Named moves (each a turn or a mirror), then the moves between two rows, first move first; the first pair answered
J_343:
[ 19  -2  -8  16  14   7  -1  69  41  -4  -7   9  50  13  -2  13 -17 -25
  -9  38  42 -40  18 -18  -7   3 -10   0   5  -7 -23 -21  29 -63  27  21
 -29   1] |-> [ -3  -6   0 -19  39   5  13  72  52   5   4  42  35  14   1  26   5 -32
  11  55  16 -23  31  -8  -9  24  20   0 -17  10 -20 -34  31 -31  24   7
   9 -10]
[-14   7  14 -59  16 -47  19  -6 -39  -3   2   5  -5 -37   5  44  17  43
  75  35 -13 -53  33  20 -46  47  29   6  28  21  12   5  -6   6   8  -3
  29 -24] |-> [ 25  11   1 -14 -13 -44 -11 -16 -51  -8  -9 -48  23 -37  -2  31 -16  54
  45   5  22 -77   5   0 -44  30 -16   0  62  -4  11  23  -9 -48  14  20
 -24  -9]
[ -6 -46   2   8   3   2 -31 -20  40 -50  35 -39 -17 -21 -23  48  -1 -14
   3 -14  23  34   7  23 -16 -11 -44  46 -14  14  10  28   7  12 -15  50
 -21 -20] |-> [-17 -47   4  -7  15  -1 -20 -16  43 -49  42 -21 -28 -26 -22  52   7 -16
  10  -5  12  38  14  28 -17  -7 -29  45 -19  22  13  19   5  29 -14  42
  -6 -26]
[-30  18  -5  -9 -46  13 -44 -29   1 -13 -55  10 -39 -25 -15  30  62 -13
 -19 -13 -11  24  18  27   9  -9 -25   2 -13  -8  16  21 -15  29 -34 -16
  14  19] |-> [-22  19  -7   7 -55  13 -51 -28   3 -15 -61  -5 -33 -24 -14  25  53 -11
 -27 -20   1  17  12  24   6 -16 -38   2  -7 -15  14  25 -18  16 -28  -6
   2  25]
J_404:
[ 21  31   2  28  17 -14  -1  74 -10 -26  13  27  26  20  38  13  15  26
  28 -22  18  11   3 -17  -5 -14 -26 -20   5   6   1  16  20 -15  50   3
  -9  36] |-> [ 15  27   3  20   6 -26  -1  60 -27 -26   8   5  17  26  34   9  14  41
  35 -33  14  17  -4 -11  -2 -20 -29  -9  25  12   9  30  14 -15  45  -8
   4  39]
[-17  -2  12 -28  24 -24  13  20  -2  11   5  12 -16  13   4   5   7  10
  17   0  -7  10  13  -1  14   2  14   5  14  24  -9   3 -12  23  19 -10
  23   0] |-> [-15  -1   8 -20  31 -17  14  31   7   9   6  24  -6  19  11   5   9   2
  14  11  -1   9  19  -3   7   6  19  -3   4  18 -13  -5 -14  23  21   3
  14   0]
[ 15  41  -6  31  16 -22 -26  -3  15  28   4  26  24  23   4  -7 -27  -4
  -1  13 -17 -16 -13 -26  -4 -21  11 -13 -20 -18 -17 -20   5 -28   2  25
 -16  42] |-> [  7  31   1  16  -7 -42 -34 -22 -16  23 -11 -11   7  32 -11  -9 -25  21
  14 -11 -26  -2 -29 -18   1 -33  -9   7  19  -5   0   4 -12 -27  -6  -1
  14  52]
J_120:
[ -8  -4   9  -3   9  -4  -4 -15 -18  12  -3  -8  -2   2  -2  -6  -3  10
   2 -20 -14   4 -10   2   3 -11  13  -3  16  12   3  21 -31  23 -23 -12
  12   2] |-> [ -2  -1   0  27  12  18 -15 -12   8   2   4   1   2  -2   4 -10  -5  -1
 -20 -11 -11   9 -10  -2   1  -1  13 -10  -7   0  -1   8 -26  32 -25   5
 -12   1]
[-17  -5  -1 -22 -23 -16 -10 -28   0   4  -2 -18 -32  -5  -8   0   4  18
  10  11 -26  19   2  19  -1  -7  -2  25   8   9  29  -1  10  25  -1 -12
  24 -20] |-> [ -5   5 -13  15  -3  10 -19 -17  40   3  11  16 -13 -13  10  -6  -3  -9
 -16  28 -11  11   8   8  -6  -2  10   5 -35 -10  11 -28  16  31  -4  13
 -12 -22]
[-11  20  -5   1   4  12 -15  -9  22 -11  18  24  -6  -7   3  18   0   7
 -22  23   4   6  15  -6   0   8  15  18 -19  -3   6 -26  17   5  11  27
  -6  -1] |-> [-12  22   6 -32   8  -7   9   3   0  -4   8  21  -7  -6   4  21   6  13
  10  12   2 -12  21   1  -1   6  21   7  -2  14   3 -11  18 -12  25  23
  12   6]
[-11   5   9  -8  -7  12   8  18  20 -11 -14 -12   1 -10  -7   7  10  -7
   5  18 -19 -10  10  23   6 -11 -13  23  -4   1 -12  21   5 -19  13  19
 -14 -23] |-> [-14   4  10  -8  -8  10   2  14  16 -10 -11 -21  -6  -7  -7   6  12  -6
   4  15 -21  -4   7  27   8 -11 -17  27  -3  -2  -6  20   5 -19  14  15
 -11 -22]
J_146:
[ -4  -8  -2  -2 -53  -6 -35 -38 -13 -23  -9 -61 -20 -26 -38   1 -21  31
 -14 -14  19   7  -9   0  -8  -2 -42  38  47 -11  26  12  16 -31  -2   3
 -13  -5] |-> [  9  -2  -5  17 -53   4 -37 -30 -13 -18 -14 -63  -5 -22 -32 -10 -28  24
 -28 -21  24   3 -13 -14  -5  -6 -43  20  45 -20  20  17   0 -36  -4   7
 -29   5]
[-19  -4  -6  -4   0 -12   0 -25 -10 -14 -14   4 -10 -16  -2  -4  20  -5
  16 -20  -6  42 -10  -2 -38  12  21   6  24  13  63  18  -5   7  -6 -56
  20  41] |-> [-11  -2  -7  14   1  -6  -6 -22 -11 -10 -14   2   1 -13  -1 -18  11  -8
   1 -23  -3  38 -15  -8 -31  11  14  -8  27   7  57  21 -11   9 -14 -54
   7  48]
[  2   3   0 -11  -4 -12  -6   3  -1  -9   0  -7   1  -9  -1  18  -1  12
  15   9  20 -13   4   6 -11   3  -7   8   5   3  -3   4   7 -27  22  21
  -6  -2] |-> [ -4   0  -2 -14 -10 -12 -10  -2  -2  -9  -1 -11  -4  -7  -3  21   3  15
  16   6  17  -8   3  12 -10   4  -8  19   9   2  -1   6  10 -21  19  17
   0  -5]
[ 13 -16 -25   7  14 -31   5  12  10 -21  20  -1 -11 -15 -30  15  -4  -4
  -1  28  -5  12 -19  30  -4 -28  34   2  -8   4  10  -5  21  -6  -5 -19
  12   1] |-> [ 12 -11 -27   8  10 -26   2  11  12 -19  18  -6 -14 -12 -34  10  -7   1
  -7  27 -12  18 -25  29  -6 -26  30   3  -5   5  12  -4  13  -1  -3 -26
  10   9]
Now pairs of rows:
Each pair is 2 to 3 moves apart.
[ 23 -23 -12  -9 -44 -27 -11 -12 -17 -12 -19  -5  -3  15 -22   2 -14  14
   8 -27  -1  15 -11  -5  25  -9 -11   8  -3  18  18  14 -13  31 -14 -43
  35   7] |-> [ 28 -22 -10   4 -25  -8  -4   0 -10   2 -16  15  16  26 -13 -17 -12  -4
  -6 -28 -13  16 -12 -18  28  -4   1 -19 -21   7  13  11 -27  47 -19 -42
  24  12] => J_146 J_343 J_146
[  3  27  15   7  55  13   5  10   6  -1 -28  66  36  -5  -2   9  15 -23
   4  35  39 -25  11  -5 -14  24  25 -45 -31  24 -11 -15   7 -39  24  20
  -1  -7] |-> [ -2  29  12  -1  46   3   2   6   8 -14 -29  53  26 -13  -7  28  16  -8
  18  34  55 -27  17   4 -20  16  17 -29 -20  30  -7 -11  22 -53  32  26
   6 -17] => J_343 J_146
[-16  -6   4 -11 -27 -25 -11 -38 -30 -14 -12 -47 -21   4 -30  -6   5  34
  13  -5   0  12 -23  17   1 -10 -20  26  43  11  34  21  -6  -4 -12  -9
  16   4] |-> [-36  -7   7 -27  -5 -17  13 -25 -19  -1  -3  -4 -28  12 -17  -8  26  18
  23   9 -33  30  -8  16   0   6  11  11  19  20  29   6 -14  41 -24 -29
  43   0] => J_146 J_343
[ -6  -2   2 -30  11  -8  18   4 -14  11  -1   4 -10   0  -2  13  12   6
  26   9  -3  -5  11  18  -8  -3   5  11   4  15   7   7   0  -2   6  -3
  15   1] |-> [ -4  -3 -12   8 -13   5 -14 -24  -3   0   2 -16 -16   1 -16   2   1   8
  -9   0   2  12  -7  13 -10  -8 -23  30   8 -10  16   1  -3   7 -19  -6
  -9   0] => J_120 J_343
[ 15  -9  -1  18 -16  26   6   4  10 -23   8  -1  28 -11   8 -14 -20   0
 -14  13  39 -23   4 -10  28 -23  -3   2  -9 -17   4   3  26 -22  10  37
 -36 -17] |-> [-16 -11   5 -26  -4  12  18  -5  18 -28  19  19  -3 -13   7   9   7  11
  19  33  11 -10  23  16  21 -11  20  28 -19  11  11  -6  37  10  14  23
  14 -38] => J_146 J_343 J_146
[ -9   0 -12  12 -21  17 -16 -30  19 -15   4  -1 -21   1 -23   4   4   4
   3   5 -15  62   8 -12  17  22  -9  49   0   4  17 -27  -1  36 -10  -8
  16  -2] |-> [  8   4 -22  36 -29  24 -30 -32  14 -18   2 -17  -9   0 -20  -2 -14   3
 -14  -8   0  50   0 -23  17  13 -28  41  11  -7  15 -25   1  12  -6   3
 -11   4] => J_404 J_343 J_404
[ 16   4  -2  -6  19  -6  -2  22  -2   0 -27  -1  18   5   6   0  -1 -21
   8   2  32 -32   4   6  17 -12   1 -28   0   2 -27  -2   1 -41  23  29
  -8  16] |-> [ 14  -1  -1  -5   8 -11  -8  13  -8  -7 -29 -20  11   5  -3   3  -9 -11
  11  -5  37 -32   3  10  13 -16 -12 -12  14   1 -18   5   6 -53  25  22
  -2  15] => J_343 J_146 J_343
